Here are some points, each followed by its number:
[-1.9  0.4  0.1 -0.8 -0.4  0.1  1.2 -0.9  2.1 -0.4 -0.3  1.2  0.3  1.4
  1.5  0.5 -0.4  0.  -1.9] 0
[ 1.1  0.2  0.3 -0.8 -0.6 -0.3 -0.5  0.7 -1.3  0.3  0.5 -0.6 -0.3 -0.2
  0.  -0.7  1.5 -0.4  1.7] 1
[-0.8  0.3 -0.6  0.2  1.2  0.8 -0.3  0.   0.3 -0.8  0.1  0.5  0.2 -0.5
  1.6 -0.1  0.7  0.5 -0.1] 2
[-0.7  0.3 -0.6 -1.9  0.4 -0.6  1.8 -0.8  1.5  0.7 -0.3  2.   1.   2.
  0.7  0.1  0.7 -0.7  0.8] 3
[-1.3  0.6 -0.1  1.3 -0.7  0.4 -0.6  0.   1.1 -1.  -0.2 -1.   0.5  0.8
 -0.7  0.4 -1.7  0.9 -3. ] 4
[ 0.7  1.5 -0.5 -0.7  1.4 -0.4  0.6 -0.6  0.6  1.4 -0.5  1.1  0.2  0.6
  1.1 -0.5 -0.1  0.   1.6] 5
[ 0.1 -0.3 -0.8 -2.2  0.5 -1.2  3.1 -1.7  1.6  1.  -0.2  3.   1.   2.5
 -0.6  0.   0.4 -1.5  1.7] 6
[ 0.3 -0.5  0.6 -0.1 -0.6  0.1 -0.8  0.3 -1.3  0.5  0.2 -1.3 -0.5 -0.5
 -0.2 -0.3  1.   0.   0.3] 7
[ 0.6  0.7  0.4  0.5  0.7  0.4 -0.1 -0.1 -0.3  0.9 -1.  -1.3 -0.3 -0.2
 -0.6  0.6 -1.4  0.7  0.3] 8
[-1.2 -0.2  0.9  1.4 -2.  -0.1  1.5 -1.   1.8  0.4 -0.3  0.5  0.   1.2
 -0.5  0.  -1.6 -0.1 -2.2] 9
[ 0.8 -0.7  0.3 -0.5 -0.3  0.2 -0.5  1.1 -1.8  0.1  0.4 -1.4 -0.7 -1.2
  0.  -0.6  1.1  0.1  1.1] 10
[-1.  -0.6  0.4  2.6 -1.1  0.9 -0.4 -0.7 -0.8 -0.3 -0.7 -1.   0.5  0.
 -2.   0.6 -0.6  0.4 -2.1] 11
[-0.7  0.6 -0.2 -1.2 -0.1 -0.4  1.1 -0.7  1.   0.7 -0.5  1.   0.1  1.7
  0.5  0.1  0.  -0.6 -0.2] 12
[ 0.   0.2  0.2  0.6 -0.6  0.  -0.7 -0.1 -0.9  0.4  0.1 -0.4 -0.4  0.3
 -0.1 -0.2  0.9  0.1  0. ] 13
[-0.1  0.  -0.2 -1.8  0.2 -0.8  1.2 -0.5  0.8  0.7 -0.3  1.1  0.3  1.4
  0.5  0.   0.9 -0.9  1.2] 14
[-0.8  0.9  0.6  0.4 -0.9 -0.4 -0.6 -1.   2.1  0.4  0.   0.1  0.1  0.5
  0.8 -0.2 -1.3  0.3 -2.8] 15
[ 1.4 -1.2  0.  -1.1 -0.1 -0.7 -0.6  2.  -2.3 -0.8  0.2 -0.8 -0.2 -1.1
 -0.1  0.1  1.5 -0.6  2.1] 16
[-1.5 -1.1  1.   3.4 -1.4  1.3  1.2 -1.1  0.6 -1.1  0.4 -0.5  0.4 -0.4
 -2.5  0.8 -1.5  0.1 -3.2] 17
[-0.7  0.2  0.3  0.5 -0.4  0.4 -0.4 -0.7  0.7  1.1 -0.1 -0.2  0.   0.3
  0.3  0.  -0.6  0.4 -1. ] 18
[ 1.4 -1.3 -0.1 -1.   0.6  0.5 -1.4  2.5 -2.4 -1.4  0.9 -0.9 -0.9 -2.3
 -0.3  0.5  1.4 -0.4  1.4] 19
[-1.5 -0.5  0.7  1.4 -0.6  1.   0.2 -0.3 -0.1 -0.6 -0.5 -0.3 -0.3 -0.1
 -0.1  0.6 -0.2  0.3 -1.7] 20
[ 1.  -0.9  0.2 -0.9 -0.6 -0.3 -0.4  1.3 -2.2 -0.1  0.2 -1.  -0.3 -0.8
  0.1 -0.6  1.3 -0.2  1.8] 21
[-1.2 -0.1  1.1 -0.5 -1.4 -0.5  0.6 -0.9  1.3 -0.9 -0.8  0.3 -0.8  0.9
 -0.1  0.3 -1.  -0.3 -3. ] 22
[ 1.1  1.  -0.8 -0.9  2.  -0.1  0.9  0.1  0.7 -0.5 -0.7  1.2 -0.2  0.
 -0.1  0.3 -1.9  0.6  0.4] 23
[-0.2  0.4  0.8  1.   0.2  0.5 -0.3 -0.4  0.1  0.  -0.2 -0.1 -0.8 -0.9
  1.2 -0.6  0.   0.  -0.5] 24
[ 0.9  0.2 -0.5 -0.6  0.4 -0.4 -0.4  1.1 -0.9 -0.2  0.7  0.  -0.1 -0.6
  0.4 -0.2  1.5 -0.4  2.1] 25
New points follow, each followed by the number of its nearest point above, looking only along the 3 directions in which the numbered points spread most.
[-1.6  0.2 -0.1  1.9 -1.  -0.6  2.  -2.2  3.6  1.2  0.7  1.1  1.8  2.
 -0.7  0.2 -2.6  0.  -1.9] 9
[-0.8  1.   0.3  0.  -1.1 -0.3  0.7 -1.1  2.   1.7 -0.3  0.8  0.1  1.6
  1.  -0.1 -1.   0.1 -1.1] 0
[ 0.   0.1  0.2  2.3  0.   1.2 -0.7 -0.9 -0.2  1.   0.7 -1.6  0.2 -0.9
 -1.6  0.1 -0.2  0.9 -0.3] 20
[ 1.8 -0.9 -0.5 -1.4  1.7  0.4 -2.1  2.8 -2.4 -2.2  1.  -0.7 -0.9 -3.3
  0.2  0.6  1.2 -0.2  1.6] 19
[-0.1 -0.3  1.2  0.3 -1.7 -0.6 -1.2 -0.5 -0.6  0.9 -0.7 -0.9 -0.6 -0.1
 -0.5 -0.2 -0.3  0.3 -1.2] 20
[ 0.3  0.7  0.   0.4 -0.3 -0.7 -0.6 -1.   1.2  1.3 -0.3 -0.6  0.4  1.3
 -0.2  0.5 -1.7  0.4 -0.7] 18
[-0.6  0.8  0.3 -0.1 -2.  -2.  -0.2 -1.4  2.5 -0.1 -0.4  0.4  0.5  1.6
 -0.9  0.1 -2.3 -0.4 -3.7] 9
[-1.4 -0.6 -0.2  1.5  1.   1.8 -0.3  0.7 -0.8 -2.4 -0.7 -1.1  0.4 -0.4
 -0.1  0.9 -1.   0.9 -1.8] 20
[ 0.2  1.5 -0.7  0.5  2.1  0.4  0.6 -1.3  2.3 -0.1  0.3  1.5  0.4  0.2
  1.2 -0.4 -1.   0.3 -0.5] 23
[ 0.1 -0.5  1.2  2.7 -1.8 -0.4 -0.1 -2.   0.   1.   0.7 -1.1  0.7 -0.9
 -3.8 -0.4 -0.9  0.4 -1.3] 11
[-0.6  1.5 -1.9  1.2  2.4  0.2  1.5 -1.8  2.6  0.4  0.7  2.1  1.3  1.2
  0.3 -0.4 -1.5  0.6  0.6] 0
[-0.1  0.8  0.4 -0.1 -0.7 -0.8  0.5 -0.9  1.1  1.3 -0.7  1.3  0.3  1.8
  1.  -0.1 -0.2 -0.4 -0.1] 12
